Turns, then the turns between two rows, first turn first; the first pair answered
j514 (before -> after):
[ 4.10 -0.92  3.31  6.27  1.26 -3.49  2.21  2.65 -1.02  2.07  0.36]  ->  [ 3.22 -0.06  3.34  6.30  1.25 -3.79  2.70  2.59 -1.26  1.89  0.85]
[ 3.86 -2.00  2.64  2.57  0.78  1.36 -0.14 -0.12 -0.76  1.85  0.49]  ->  [ 2.29 -0.05  2.56  2.50  1.29  0.43  2.22 -1.58 -2.09  2.68  0.75]
[ 5.58 -0.37  2.27  3.15 -2.55  1.24  0.12  0.14 -1.03  1.74 -1.37]  ->  [ 3.73  1.56  2.36  3.08 -1.79  0.15  2.96 -1.37 -2.77  2.90 -0.88]
j92 (before -> after):
[-5.09  4.44 -1.66 -2.55  1.01 -3.56  4.16 -1.59 -2.79  0.78  0.82]  ->  [-4.41  2.58 -4.28 -5.43 -0.63 -3.29 -1.70  1.84  0.23 -2.04 -0.25]
[ 5.54 -5.11  3.10  0.66 -0.81 -1.04  1.03  1.25  0.19  2.07 -2.75]  ->  [ 5.29 -4.80  3.08  0.79 -0.69 -1.54  1.49  0.91 -0.13  2.56 -2.54]
[ 1.71  0.46  2.28  5.20 -0.15 -7.19  2.29  2.35  0.15 -0.20 -0.66]  ->  [ 2.31 -1.47  0.47  3.15 -1.38 -5.62 -2.50  4.77  2.73 -2.77 -1.46]
[-0.20 -1.49  0.04 -1.34  2.96  2.38 -2.11 -1.00 -3.23  0.18  2.44]  ->  [-0.61 -0.31  0.13 -0.99  3.29  0.18 -0.19 -1.23 -4.46  0.93  2.52]
j107 (before -> after):
[-0.94  3.20  1.51  0.82  1.06 -0.46  2.34 -0.02 -0.72 -0.76  2.26]  ->  [-0.60  2.66  1.64  1.97  0.60  1.04  1.09  0.52  0.50 -1.95  2.16]
[-1.32  3.55 -0.12  1.31  1.73 -1.07  2.76 -0.48 -1.40  1.09  2.43]  ->  [-1.17  2.57  0.88  3.18  0.36  2.60  0.35 -0.87  1.33 -1.52  2.52]
[-3.63  4.63  1.02  2.61  0.56 -1.59  5.46 -2.83 -1.77 -0.13  2.82]  ->  [-1.91  3.20  1.63  6.04 -1.50  1.14  0.38  0.07  3.00 -4.24  3.37]
j938 (before -> after):
[-1.83  0.00 -1.12  0.07 -2.25  1.21 -2.01 -0.41  2.04 -4.49  2.53]  ->  [-0.51 -0.91 -1.56  0.23 -3.45 -4.35 -0.61  0.27  1.35 -3.17 -0.31]
[ 1.21 -2.12  0.76 -0.40  0.67  4.58 -0.51 -1.52 -1.17  4.95  0.95]  ->  [-0.40 -2.75 -1.05 -2.90 -1.01  4.67 -2.57 -1.27  0.69  2.70 -0.87]
[ 0.46 -1.76  0.80 -0.06  0.35  2.94 -1.22 -2.59  0.18  0.05 -0.53]  ->  [ 0.24 -2.59  0.06 -1.15 -0.66  1.17 -1.69 -2.28  0.52 -0.40 -2.26]
Now pairs of rows:
Between the rows of a pair lie 2 to 3 turns.
[-6.62  7.20 -0.80  0.77 -0.40 -2.23  2.10 -0.04  0.96 -2.81  3.63]  ->  [-5.69  4.34 -2.76 -1.52 -2.25 -0.93 -2.55  2.07  3.98 -5.53  1.43]
j938 j92
[-0.56  0.70 -0.19  2.03  0.18  1.27 -0.59  0.89  1.32 -1.49  1.65]  ->  [-0.72  0.77  0.82  2.70  0.21  1.18  1.53 -1.16  0.48 -0.82  0.86]
j938 j92 j92
[ 2.64  1.57  1.67  3.06  2.21 -1.79  0.91  3.93 -1.11  1.46  2.52]  ->  [ 3.23 -0.09  0.85  1.80  1.23  0.46 -2.69  5.00  0.81 -0.28  2.09]
j92 j92
[ 2.03 -1.13  0.79 -1.11  0.78  3.82  0.93 -1.57 -1.21  2.03  1.46]  ->  [ 1.46 -2.64 -1.07 -3.07 -2.10  1.02 -0.44 -0.92  0.85  0.06 -2.35]
j938 j938 j107
[ 0.44 -1.99  0.01  0.41 -2.41 -2.08 -0.17 -0.36  1.81 -2.02 -3.24]  ->  [ 0.35 -0.25 -0.30  0.17 -0.81 -4.76  2.14  0.02 -0.66  0.51 -1.78]
j92 j107 j514
[ 1.44  0.99 -0.40  1.49  0.08 -4.03 -1.16  3.75 -0.36 -0.08  1.13]  ->  [ 2.68 -0.91  0.03  1.53 -0.27 -1.61 -2.94  3.86  0.84 -0.82  0.60]
j92 j938
[-4.07  2.68 -0.75 -2.04 -2.83 -4.20  0.06  1.19  0.68 -2.51 -4.96]  ->  [-2.39  5.24  3.78  3.40  2.23  1.93  2.75 -0.61 -2.30  0.90  2.44]
j938 j938
[ 1.59 -1.19 -0.67 -1.95  2.47 -2.18 -2.00 -1.58 -0.98 -1.97 -0.84]  ->  [-0.06  0.17  0.71  0.64  2.76  1.21 -0.99 -3.49 -0.54 -2.98  0.67]
j938 j514 j107
[-0.66 -0.31 -0.64  0.96 -1.19 -3.05  1.80 -1.81  0.11 -0.34 -3.14]  ->  [ 1.53 -0.91  0.40  2.93 -0.01 -2.78  1.84 -1.05 -0.86  1.33 -1.80]
j92 j938
[ 0.90 -3.27  1.37 -0.34 -1.15  0.65  1.40 -3.58  0.28  1.06 -3.90]  ->  [ 0.15 -2.84  0.62 -0.37 -2.32 -0.23  0.37 -2.50  1.99 -0.84 -4.50]
j92 j92 j107
[ 0.24  0.14  1.29  2.07 -0.34  0.92 -1.87  2.08  1.53 -1.09  1.93]  ->  [ 0.34  1.06  1.46  1.70  1.19 -1.41  1.08  1.42 -1.30  1.41  2.17]
j92 j107
[ 3.75 -1.87  2.37  5.04 -3.23 -0.40 -0.22  0.55  2.87 -0.52 -3.48]  ->  [ 2.04  1.51  3.20  4.11  1.89  3.73  3.08 -2.06 -1.46  3.37  2.12]
j107 j938
[ 1.63  0.57  2.29 -1.65 -0.19  0.89  1.26 -2.48  0.34  1.32 -0.54]  ->  [ 1.24  0.83  0.53 -3.02 -0.95 -2.04 -0.15 -0.17  1.11  0.55 -1.31]
j92 j92
[ 1.12 -0.38 -0.62 -1.00  0.21 -3.30  2.13 -0.79  2.53  1.02 -1.08]  ->  [ 1.15 -0.78 -0.72 -2.24  0.00 -2.45  1.72 -1.68  2.50  0.84 -1.95]
j92 j514
[-0.15 -1.51  1.98  3.33 -3.38  1.34 -0.55 -2.15  2.37 -2.06 -2.85]  ->  [ 2.94 -3.41  1.78  2.62 -2.03  2.40 -2.49 -0.31  1.63 -0.51 -1.81]
j107 j92 j92
[-3.59 -0.53 -4.29 -3.30  0.99  0.56  1.72 -1.03  1.41  0.66 -2.93]  ->  [-0.32 -2.48 -1.05  0.96  1.55  6.06 -0.58 -0.91  2.93 -0.29 -0.93]
j92 j107 j92
[-3.12  2.33 -0.40  0.56 -1.08 -0.97 -1.60  0.17  1.60 -3.03  0.05]  ->  [ 0.09 -1.91 -1.24 -2.84 -0.30 -0.54 -3.41  0.62  0.20 -1.01 -2.08]
j514 j107 j92
[-0.09  1.72 -1.02 -2.88  0.98 -3.10  1.78  1.41 -2.90  3.03  1.34]  ->  [ 1.12 -1.55 -0.76 -3.79  0.17  3.81 -3.34  1.45  0.08  0.32  1.10]
j92 j92
[-3.93  2.18  0.56  3.79  1.66  5.82  1.59 -0.22  0.86 -2.32  4.41]  ->  [-2.58  1.92  0.27  4.76  1.38  4.55 -0.24  2.24  2.06 -3.28  4.63]
j107 j107 j107
[ 3.50 -2.19  1.40  3.30  0.07  1.62  0.78  0.09  0.53  1.96 -0.32]  ->  [ 1.88 -2.28  0.79  1.23  0.19  3.70  1.74 -2.33 -0.08  2.10 -0.76]
j938 j514
[ 0.82  3.88 -0.35 -2.83  1.25 -5.32  3.77 -1.50 -3.35  3.19  0.30]  ->  [ 0.86  4.76 -2.14 -3.34  1.02 -1.96 -3.94  3.98  0.87 -1.01  4.02]
j938 j92 j514
[-0.27  1.74  0.11  2.99 -0.47  1.48 -1.95  1.02 -1.35 -0.71 -1.24]  ->  [-0.22  1.72 -1.32  1.38 -0.24 -0.53 -2.39  2.27 -1.82  0.07 -1.64]
j107 j92
[-2.16  1.74  1.93  1.63  1.88  1.58  1.63 -2.01  0.10  0.64  1.82]  ->  [-3.00  0.27 -0.53 -1.48 -1.09 -2.53  0.36 -0.86  1.53 -1.01 -2.69]
j938 j938
[ 0.18  2.56  2.12  3.03 -0.06 -2.03  4.85 -2.08 -0.81  1.93  0.11]  ->  [ 1.47 -1.61  2.15  2.90 -2.45  3.08 -0.15 -2.23  3.36 -2.01 -2.17]
j107 j938 j514
[-0.48  0.07  0.51 -3.24  0.67 -0.30 -1.29  0.38 -2.53  2.35 -0.68]  ->  [-1.75  1.88  1.51 -1.28  0.12 -1.21  0.93 -0.80 -2.62  2.17 -0.63]
j107 j92 j92
[-0.79  0.74  0.42 -0.46 -0.47  2.00 -1.74  0.43  0.27 -0.97  0.61]  ->  [ 0.55 -0.27 -0.11 -1.02 -0.57 -1.72 -1.28  1.63 -0.68  0.32 -0.61]
j938 j92 j107
[-1.33 -0.71  1.80 -0.18 -0.51  3.65  1.61 -0.91  0.85  0.81  0.13]  ->  [-3.15  1.82  0.34 -1.20 -0.73 -0.35  2.69  0.30  0.36  0.88  0.21]
j92 j938 j92
[ 2.75 -0.83 -1.02 -2.62 -0.03 -3.08 -1.66  2.27 -0.48  0.06  2.47]  ->  [ 0.57  0.54  0.12 -3.31  1.73  1.39  0.53 -1.19 -2.01  0.95  4.39]
j938 j938 j107
[ 1.45  0.52  1.30  2.27 -0.66 -4.16 -1.88  3.90  1.21  1.42  1.68]  ->  [-2.34 -0.48  1.71 -1.51  0.89  3.66  1.47 -4.11 -1.10  2.25  0.26]
j514 j107 j938
[-1.12 -0.76  0.46  0.90 -1.27  2.00 -0.86 -0.44  2.54 -2.78 -0.64]  ->  [-0.58 -1.17  1.50  1.03 -0.48  2.12  1.77 -2.83  0.51 -0.75 -1.47]
j514 j92 j938
[-1.87 -0.50 -1.72 -1.85 -0.44  2.64 -4.76  2.01  3.41 -3.96  0.50]  ->  [-5.67  2.46 -0.17 -1.05  0.33  3.93  0.65 -3.15  1.41 -2.85  1.02]
j92 j92 j938
[-0.99 -1.57 -3.41 -5.60  2.22  2.44 -5.14  3.48  1.36 -1.54  3.84]  ->  [ 0.44 -0.67 -2.49 -5.16  4.21 -3.80  1.21  1.91 -4.21  4.29  2.85]
j107 j938 j938
[-2.56  4.64 -4.27 -1.47  0.81 -2.22  2.65 -0.04  1.90 -0.14  0.14]  ->  [ 0.08  3.58 -1.42  3.20  0.25 -3.82  4.75 -0.84  1.24  1.14 -0.53]
j107 j938 j938
[ 2.54 -1.47  3.40  0.45  0.81 -0.28 -0.93  3.71 -0.96  1.34  1.03]  ->  [-3.67  1.78  1.72 -2.81  0.43  2.50 -0.06  0.89 -0.10 -1.46  1.58]
j107 j514 j938
[ 4.78 -4.28  1.38  0.86 -0.44  2.16  1.86 -2.05 -3.04  2.27  0.75]  ->  [ 4.75 -2.66 -0.32  0.92 -1.43 -4.70  1.51  1.77 -2.67  1.82  0.15]
j107 j92 j92
[ 0.71 -1.22  0.52 -3.24  3.20  4.06  1.95 -2.20 -4.67  2.85  2.04]  ->  [ 0.14 -0.61 -0.06 -1.05  1.06  6.18 -4.01  1.70  0.60 -2.56  3.86]
j92 j938 j107
[ 1.76  2.44  2.71  6.03  0.27 -1.35  0.36  1.77  1.05 -1.15  1.46]  ->  [-0.12  3.67  2.63  5.51  0.55  1.16  0.43  0.70  1.41 -2.18  2.38]
j938 j92
[ 1.60 -0.84  1.14  2.38 -0.12 -1.63 -0.78  1.44  1.23  0.70 -0.68]  ->  [ 0.97 -1.00  1.19  1.27  0.80  2.88 -1.57  0.00  1.57  0.14  0.29]
j938 j514 j938
